0: [ 0.6  0.3  1.9 -1.  -0.3  0.2  0.7 -0.1  0.4 -0.8 -0.3  0.2  0.4 -0.1  1.6 -1.  -0.8  0.3 -0.1 -0.2 -0.7 -0.9  0.  -0.1 -1.2  1.3  0.3 -1.  -0.9  0.5  0.1  0.4 -0.8  0.6  0.8  0.3 -1.2  1.1]
1: [ 0.2 -0.7  0.5 -0.4  0.7  1.1  0.2  1.  -1.1 -0.4  0.7 -0.6 -0.8 -1.2 -0.5  1.  -0.1 -0.7  0.4 -0.2  2.   0.3 -1.2  0.6  1.2 -1.2  0.1  0.6 -0.3  1.2  0.8 -1.2  1.   0.6 -0.6  1.9 -0.1 -0.3]
2: [-1.2  0.2  0.9 -1.2  1.9  1.1 -1.2  0.9 -1.  -1.2  0.2  1.3  0.3  0.6  1.5  0.3 -1.1  0.5 -0.9  1.5  0.6 -1.2  0.   0.1 -1.3  1.   0.9 -0.4 -0.8  1.2  1.3  1.4 -1.2  0.8  0.3 -0.3 -1.2  1.7]
3: [ 0.5  0.2  1.9  0.  -0.4 -1.1  0.1  0.8  0.5 -1.2  0.3 -1.2 -0.2  0.  -0.9  0.5  0.8 -0.2  0.1 -1.2  1.5 -0.3  0.1 -0.6  1.  -1.2  0.9  0.8  0.4  1.9 -0.8 -0.8 -0.1  0.9 -1.2 -1.2  1.3 -1.2]
4: [ 0.2  2.2 -0.9 -0.1 -1.2 -0.1 -0.7 -1.2  1.4  1.2  1.3 -0.6  0.1  0.2 -0.3  2.1  0.   0.2  2.4  0.9 -0.6 -1.2 -0.8  0.1 -0.1  0.7  0.3  1.1  0.1 -1.2 -0.5 -0.6 -0.5 -0.8  0.1 -0.3  0.2 -1.2]
5: [ 0.   0.8  0.2  0.3  0.4 -0.1 -0.5  0.   0.3 -0.5  0.2 -0.4 -0.1  1.1 -0.3  1.3 -1.1  0.4  0.4  0.1  0.1 -0.9 -0.6  0.2 -0.1  1.   0.3  0.7  1.2  0.1  0.  -0.7  0.8 -0.6  2.   0.3  0.5 -1.2]
6: [-1.2 -0.4  1.8 -1.2  1.5  0.9 -1.2  1.6 -0.8 -1.2 -0.1  1.2  1.   0.6  1.3 -1.2  0.1  0.3 -0.8  0.9  0.3 -1.2  0.  -0.4 -1.3  0.7  0.7  0.1 -0.9  1.4  0.8  0.9 -1.2  2.   1.   0.9 -1.2 -0.1]
7: [-0.8 -1.3 -0.5 -0.9  0.3  1.1  0.7 -1.2 -1.1  0.2  0.1  1.2 -1.2 -0.6 -0.9 -1.  -0.3 -1.2 -0.8 -0.4  0.7  2.5 -0.7  1.4  2.5 -0.4  0.5 -1.2 -0.6 -0.4  0.8  0.5  0.7 -0.8 -0.5 -1.2 -1.2  1.9]
8: [-1.   1.1  1.4 -1.2  0.2  0.6 -1.1  0.7 -0.5 -1.2 -0.2  0.8  3.2  0.6 -0.2 -1.2 -1.2  0.1 -0.6  0.6 -0.1 -0.8 -0.7  0.7 -1.3  0.4 -0.1  1.  -0.9  1.1  0.8  0.7 -1.2  0.4  0.9  0.7 -1.2  1.4]
9: [-0.3  0.7  0.9 -1.2 -0.6 -0.4 -1.2 -1.   0.7  0.8  1.2 -1.1  0.8  0.4 -1.3  2.3  1.4 -0.5 -0.6  0.1 -0.5 -1.2 -1.2 -0.3 -0.5  1.2  0.7  1.4 -0.2 -0.9 -1.2 -0.3 -1.  -1.2  0.1 -0.9 -0.8 -1. ]
10: [-0.5 -1.3  0.  -0.1  0.1 -1.2  2.2 -1.2 -1.2  0.3  0.   0.7  1.   0.4 -0.9 -1.2  0.1 -1.2 -0.9 -0.1  1.1 -0.1 -0.2 -0.1  0.8 -1.1  0.5  0.  -0.4 -0.3  0.4  0.2  2.  -0.7 -1.2 -1.2  0.1  0.2]
11: [ 0.9 -0.6 -1.1  0.3 -0.6  0.8  0.7  0.   1.2  0.8  0.9 -0.2  1.4 -1.3  0.  -1.1  1.2  0.6  0.   0.   1.2 -1.2  0.3  1.   0.6  2.  -1.2  0.4  0.1 -1.2 -1.  -0.3  3.2  0.6  0.  -1.1  1.8 -1.2]
12: [ 1.7  2.1  1.4 -1.2 -1.2 -0.7 -1.2 -1.2  1.   2.1  4.1 -1.2  1.3  0.2  0.2  0.6  0.6 -1.2 -1.2  1.6 -1.2 -1.2 -1.2 -0.5 -0.7  0.7  1.7  3.  -0.4 -1.2 -1.2 -0.1 -1.2 -1.2 -1.2 -0.5 -1.2 -1.2]

[ 0.2 -0.9 -1.2  0.3  0.  -1.2  1.6 -0.1 -0.4 -1.2 -0.2 -0.5  0.6 -1.3 -1.1  0.2  2.   1.1 -0.6  0.9  0.6 -0.6  0.7 -1.2  0.5  0.9 -1.2 -0.4  0.  -0.8 -0.3 -0.8  2.4 -0.7  0.5 -0.8  1.4  0.2] 11 10 5
[-1.2 -1.   0.6  1.   1.2  2.9 -1.2  2.4 -1.2 -1.2  2.7 -0.2 -0.8 -1.3  1.   1.3 -0.7 -1.  -0.4 -1.2  2.3  1.7 -1.2  1.3  1.3 -1.2 -0.3  2.2  0.   2.6  0.7 -1.2  1.   0.9 -0.5  2.7 -0.7  0.1] 1 3 5
[-0.1  1.3  0.2  1.9 -0.5 -0.1 -0.6 -0.4  0.2 -0.6 -0.4  0.   0.4  0.6  0.6 -0.8 -0.7 -0.5 -0.1 -0.5 -0.9 -0.7  0.  -0.8 -1.   0.1 -0.4 -1.2 -0.9  0.4  0.9  1.4 -0.8 -0.7  0.9  0.1 -1.   1. ] 0 8 5
[-0.2 -0.4  1.1 -1.  -0.4 -0.1 -0.7 -0.2 -0.9 -1.2 -0.3  0.4 -1.2  0.6 -1.  -0.6 -0.8  0.1 -0.2 -0.9 -0.8 -0.8  0.  -1.  -1.1 -0.2  1.6 -1.2 -0.9  0.4  0.1  0.3 -0.9  0.5  0.7  0.2 -1.   1.1] 0 6 2
[-0.5 -0.4  0.2 -1.1  0.8  1.1  0.6 -0.1 -1.1  0.3 -0.3  0.1  0.1 -0.4 -1.3 -0.2  0.9  1.9  0.1  0.7 -0.2 -0.2  0.9 -0.6  0.5  1.1 -1.2 -0.7  1.3 -0.4 -0.4 -1.1  0.8  0.1 -0.5 -0.5  1.1  1.2] 5 11 10
[ 0.1  0.4  0.9 -1.2 -0.1  0.3 -0.9  0.3 -0.3 -1.1 -0.3  2.6  0.3  0.6  1.1 -1.2 -0.9 -1.2 -0.4  0.  -0.9 -0.4  0.  -0.5 -1.3  0.2  0.4 -0.4 -0.2  0.8  0.4  1.6 -1.   0.5  0.8  0.5 -1.2  1.1] 0 6 2
[ 1.5  0.4 -0.7 -1.2 -0.5  0.1  1.6  1.5  0.6 -1.1  0.3  1.3  0.5  0.6  1.2 -1.2 -0.6 -0.8 -0.2 -0.6 -0.3  1.  -0.8  1.8 -0.4  1.3  2.2 -1.1  0.1 -0.6 -1.2  2.6  0.4  1.1 -0.4  1.4 -0.1 -0.2] 0 5 6
[ 1.3 -0.7 -1.2  0.6 -1.  -1.2  0.2  0.5  1.3  1.9 -0.7 -1.2  0.5  0.8 -0.3  0.5 -0.3 -1.2  1.6 -1.2 -1.2  0.5  0.  -1.2  0.4 -0.2 -0.1 -0.6 -0.2 -1.2 -1.2 -0.6  0.2  1.   0.2 -0.8 -0.6  0.3] 4 5 9
[ 0.7  0.1 -0.8  1.3 -1.2  0.3  0.  -1.2  0.7  0.1 -0.5 -1.2  0.4  1.2 -0.3  0.  -0.5 -1.1  0.3 -1.2 -1.2  0.   0.7 -1.2  0.3 -1.  -0.2 -0.6 -0.9 -0.5 -0.9 -0.2 -1.2 -0.4  1.5 -0.1 -0.8  3.7] 0 5 4
[ 1.8 -1.2 -1.2  1.  -1.2 -1.2  0.4 -1.2  1.7  1.  -0.8 -1.2  0.5  0.5 -1.2  0.9 -0.2 -1.2  0.8 -1.2 -1.2  0.9  0.  -1.2  0.8 -1.2  0.3 -0.7 -0.8 -1.2 -1.2 -0.8 -1.2  1.1  0.2 -1.  -0.4  0. ] 4 3 9
[-0.4 -0.3 -1.2  0.3 -0.7 -0.6  0.5  0.  -1.2  0.3 -0.3  0.2  0.  -1.3 -1.3 -0.3 -1.   1.4 -0.9  0.8 -1.2 -0.1  0.3 -0.4  0.5  1.  -1.2 -0.8  0.9 -0.3 -0.4 -1.2  0.5 -0.7 -0.1 -1.1  1.1  0.2] 5 10 11
[-0.9  0.6 -1.2  0.2 -1.  -0.7 -0.2 -1.1  0.7 -1.2  1.4  1.2  0.4  0.6  0.2 -0.4 -1.2 -0.8 -0.6  2.1 -1.2 -0.1  0.  -1.2 -0.4  0.  -0.2 -0.5 -0.9 -0.2 -0.3 -0.1 -0.3  1.9  2.3 -0.3  0.3  1.5] 0 5 8
